In the rows, 128 means zero.
The rows of Z fall into a few groups, and each row is roughly a mix of its group's hidden directions.
Z:
[[158 126 147 130 151 121 172 152 152 143 150]
 [145  88 126 143 164 119 111 117 163 104 127]
 [ 90 153 108 136 117 112 101 137 135 132 171]
 [104 128 144 117 159 146 127 130 108 168  91]
 [100 133 111 137  81  99 133 129 154 114 151]
 [138 129 125 100 136 121  97 118 177 163 126]
 [117 152 162 124  97 168 152 151 127 138 125]
 [143 124 116 107 140 177 138 110 109 150  97]
 [138 161  81 119 103 126 146 142 101 117 140]
 [ 93 159 132 121 102 112 149 147  95 151 125]
 [134  96 132 161 110 120 108 104 136 147 169]
 [131 120 171 115 121 167 159 137 147 153 127]
 [117 151 142 130  86 111 120 101  85 115 131]
 [119 116 127 167 106 108 120 116 116 142 177]
 [148 154 127 110 139 162 105  91 106 116 148]
 [ 93 118 102 104  97  91 137 118 115 111 137]
 [139 118 110 129  98 143 152 127 168 115 169]
 [142 129 156 156 141 108 117 110  82 103 114]
 [147 122 103 139 131 105 158 148 111  95 163]
 [124 153 175 123 127 140 151 145 138 167 143]
 [164 136 173 103 103 132 105 136 132 146 137]
 [135 113 175 116 118 155 130 135 163 157 120]
 [160 106 155 115 149 145 150 137 150 131  90]
 [132 112 168 124 136 110 136 158 137 146  83]
 [119 122 146 118 145 152 103 121 176 157 107]
 [107 121  90 113 109 134 165 150 141 121 160]
 [113 143 164  89  89 102 129 129 124 137 121]
 [114  97 105 141 139  81 100 130 114 124 149]
 [ 97 138  91 133 121 105 125 108 101 103 157]
 [123  93 130 142 166 153 143 149 164 119 125]
 [107 140  88 165 105 112 108 108 122 131 149]
 [128 117 103 144 100  84 111 134 150  97 142]
 [135  85 125 130 162 108 119 123 165 109 110]
 [140 139 163  89 150 135 128 162 155 139 117]
 [110 124 150 116 105 147 122 117 175 165 134]
 [120 136  86 125 126 145 139  95 128  98 165]
 [118 106 116 137 108  87  88 113 123  98 123]
 [149 139 174 122 122 149 154 150 157 145 116]
 [118  98 118 161 108  88 113 120 140 138 158]
 [125 117 176 122 110 142 128 146 163 158 118]
 [130 113  78 129 133 118  92 100 129 104 121]
 [152  88 122 131 162 124 117 119 165 105 118]
 [128 127  80 159 148 138 139 103 115  99 138]
 [138 125 154 158 153  94 118 118  89 120 107]
 [157 138 153 157 117 107  95 118  90 122 128]
 [120 108  90 123 121 109 139 103 108 100 165]
 [152 135 118 114 164 179 134 123 104 132 113]
 [137 140 112 139 123 134 156 136  74  97 145]
 [140 159 120 106 164 152 149 145 116 107 100]
 [133 136  81 130 156 126 154 117  94 108 143]
 [108 128 151 160 107  85 109 150 148 132 137]
 [124  93 167 124 114 147 125 151 159 157 128]
 [142 142  94 133 161 140 163 142  93 115 132]
 [163 149 142 149 132 113 115 126  76 125 112]
 [142 146  71 153 125 122 131 126 109 127 157]
 [150 136 132 128  82 157 114 127 161 106 146]
 [147 126 131  91 147 177 135 123 104 144 111]
 [129 103 171 138 147 138  97 116 162 132 113]
 [121 121 166 117  96 147 116 121 172 150 124]
 [125 114 167 130 116 111 114 155 116 165  96]
 [120 142 172 123 111 134 153 146 161 160 134]
 [160 141 138 135 164 153 113 143 156 112  99]
 [110 151 117 114 132 136 108  75 100 122 110]
 [134 106  87 171 124 136 128 101 135 113 150]
 [123 143 126 114 116 137  90 124 159 176 144]
 [101 125 101  96 117 149 153 141 168 139 135]
 [115 126 148 117 132  88 133 157 123 149  83]
 [123  89 108 133 143  96 106 113 163 108 119]
 [118 163 115 129  99 121 152 143  87 127 155]
 [125 152 133 112 113 127  82 106 140 169 142]
 [151 138 133 118 167 148 154 129 123 118  82]
 [130 134  93 147 157 155 140 110 126  92 154]
 [135  95 131 147 176 148 132 147 159 124 126]
 [142 151 159  74 105 113 123 129 116 132 134]
 [125  76 101 121 158 126 113 101 122 125 112]
 [ 97 147 130 139 113  75 139 131 147 102 132]
 [167 110  93 143 138 109 126 143 134  92 147]
 [149 163 122 131  92 147 123 128 159 118 162]
 [144 145 133 100 121 165 106  87 131 104 138]
 [139 111 122 154  91 128 118 109 123 154 173]
 [142 120 164 115 127 169 134 139 160 153 106]
 [120 166 137 121 110 143 156 146  89 157 132]
 [176 129 140 128 156 175 132 131 140 132 118]
 [120 109 163 124 131 135  87 105 162 107 117]
 [109 115 118 150  88  91 101 119 140 127 152]
 [152 150  81 160 132 134 126 126 114 118 160]
 [146 139 125  87 139 162 136 114  89 138 109]
 [148 158 120 142 101  96 120 135 151 104 162]
 [133 149  93 132 144 149 118 117 140 105 176]
 [118 126 149 118 133  99 134 153 123 154  75]
 [148 122 119 137 130 129 165 136  93  79 124]
 [130  96 129 167 172 133 141 152 126 114 140]
 [123 121 104 141 109  94  88 118 110  92 131]
 [157  92 133 140 166 143 113 112 161 119 125]
 [149 122 160 147 112 120  77 122 149 145 122]
 [131 147 144 127  84  89 107 110 102 132 118]
 [174 134 148 142 159 114 106 122 105 125 104]
 [107 124 131 132 160  95 136 130  79 129 105]
 [116 152  87 144 158 137 135 120 128  94 155]
 [145  92 120 133 165 131 110 111 166 122 108]
 [131 141 117 136 118 134 160 130  75  93 135]
 [128  83 141 130 154 117 106 110 165 108 119]
 [111 156 129 128  96 122 155 144  87 149 149]
 [169 108 146 114 146 158 142 139 150 147 103]
 [121 137 168  85  89 123 122 132 138 148 129]
 [125 154 138  96  92 145 132  99 115 110  98]
 [100 140 101  94 121 163 145 129 157 146 138]
 [ 99 103 139 163 109  96 150 156 123 124 118]
 [146 122 164 124 130 108 135 144 114 144  75]
 [151 103 131 157 143 166 125 162 153 122 138]
 [124 116 106  92 151 149 156 116 103 134  95]
 [121 127 158  80 112 116 122 148 123 163 111]
 [139 144 116 118 168 159 173 128 119 143 117]
 [ 87 114 123 143 134  83 103 116 140 104 131]
 [150  88 129 145 167 124 132 138 153  99 137]
 [127 132 163 110 109 103 129 138 104 151  85]
 [122 150 162  89 101 102 110 146 134 138 147]
 [145  79 127 134 160 121 117 112 163 113 125]
 [165 139  93 103 134 126 159 132 108  99 138]
 [132 137 128 134 101  92 122 118 173 125 165]
 [ 96 139  86 130 139 130  99 123 104 133  95]
 [135 107 135 132  98 130 104 140 180 139 154]
 [136 146 130 106 118 148  99 129 164 172 114]
 [152  89 127 138 160 129 108 112 165 109 126]
 [146 163 177 123 116 151 146 144 138 145 131]
 [140 126  95 138 146 100 130 116  89  90 137]
 [ 98 112  99  97 130 120 155 128 166 126 148]
 [136 127 163  97  95 130 102 141 141 158 149]
 [106 102 101 115 121 132 158 144 167 115 154]
 [152  79 128 135 153 121 116 116 163 108 131]
 [125 135 143 130 105 146  80 121 156 161 145]
 [130 121 168  96 141 145 150 144 139 136  88]
 [120 147 124  85 131 122 156 151 117  93 102]
 [129 133 103 121 153 120 168 125  88  97 138]
 [160 176 126 122 145 157 157 131 135 127 112]
 [140 136  98 142 147  90 114 124  94 101 148]
 [ 93 106 127 104  95  95 129 111 121 104 145]
 [141 126 148 160 164 112 129 124  84 116 108]
 [104 136 114 134  86  94 110 114 114 130 161]
 [108 128 147 116 144 144 106 118 110 150  75]
 [131 132  94 134 165 117 158 134  85 114 132]
 [120 142  93 144 115 134 118 104 138 107 177]
 [110 122  88 181 152 125 134 123 131 120 114]
 [ 77 139 123 143 105  97 110 113 114 146 138]
 [ 94 114 127 142 141 112 162 159 133 148  95]
 [103 115 109 172 152 104 145 134 112 110 105]
 [152  87 126 130 155 136 109 107 167 120 116]
 [168  79 137 133 135 112 116 128 135  99 141]
 [ 98 125 104 104  92 149 151 131 151 117 154]
 [103 116  95 157 122  81 136 120 119 107 137]
 [150 126 109 115 154 188 134 114 126 137 121]
 [158 126 140 111 175 159 145 144 136 119 108]
 [154 154 135 116 128 187 122 126 138 133 109]
 [ 93 169 121 117 103 117 144 141  92 139 125]
 [128 137 100 125 117 135 172 143  91  99 143]
 [113 150  92 157 114 117  96 120 120 133 164]
 [128  97 150 128  98 117 141 134 179 133 146]
 [126 140 167  81 108 133 118 140 116 157 119]
 [ 95 147  92 139 101 105 122 107 140 119 156]
 [163 125 153 153 152 102 105 116  99 112 116]]
One row of each group comes first, with its name. Which group is each row after those in?
[147  83 128 135 144 127 103 104 166 111 130] => S
[111 133 136 157 120 104 105 152 168 127 162] => T
[133 133  89 137 144  93 126 114  99  91 122] => X
[125 151 139 124  75 106 113 106  98 123 131] => A

[155 139 167 102  96 137 108 127 142 134 156] => T
[131 121 121 147 131 116 161 135  84  85 135] => A
[144 103  96 136  98 136 117  94 131 153 157] => S
[173 120 141 120 156 149 146 127 151  95 136] => T
[152 106 163 132 152 160 141 144 147 134  99] => T
[141 132 164 133 104 116 156 143 146 128 173] => X
[139 191 118 127 127 120 123 121 162 139 121] => X
[110 146  75 154 120 115 134  97 127 112 131] => T
[159 137 145 113 123 157  93  91 134 103 131] => A
[135 132 102 140 103 156 101 103 137 138 171] => T
[115 168 105 118 129 178 147 125 124 141 114] => X
[144 123 167 117 123 163 130 134 165 159 128] => X
[167 105 121 129 115 132 143 118 155  97 165] => X
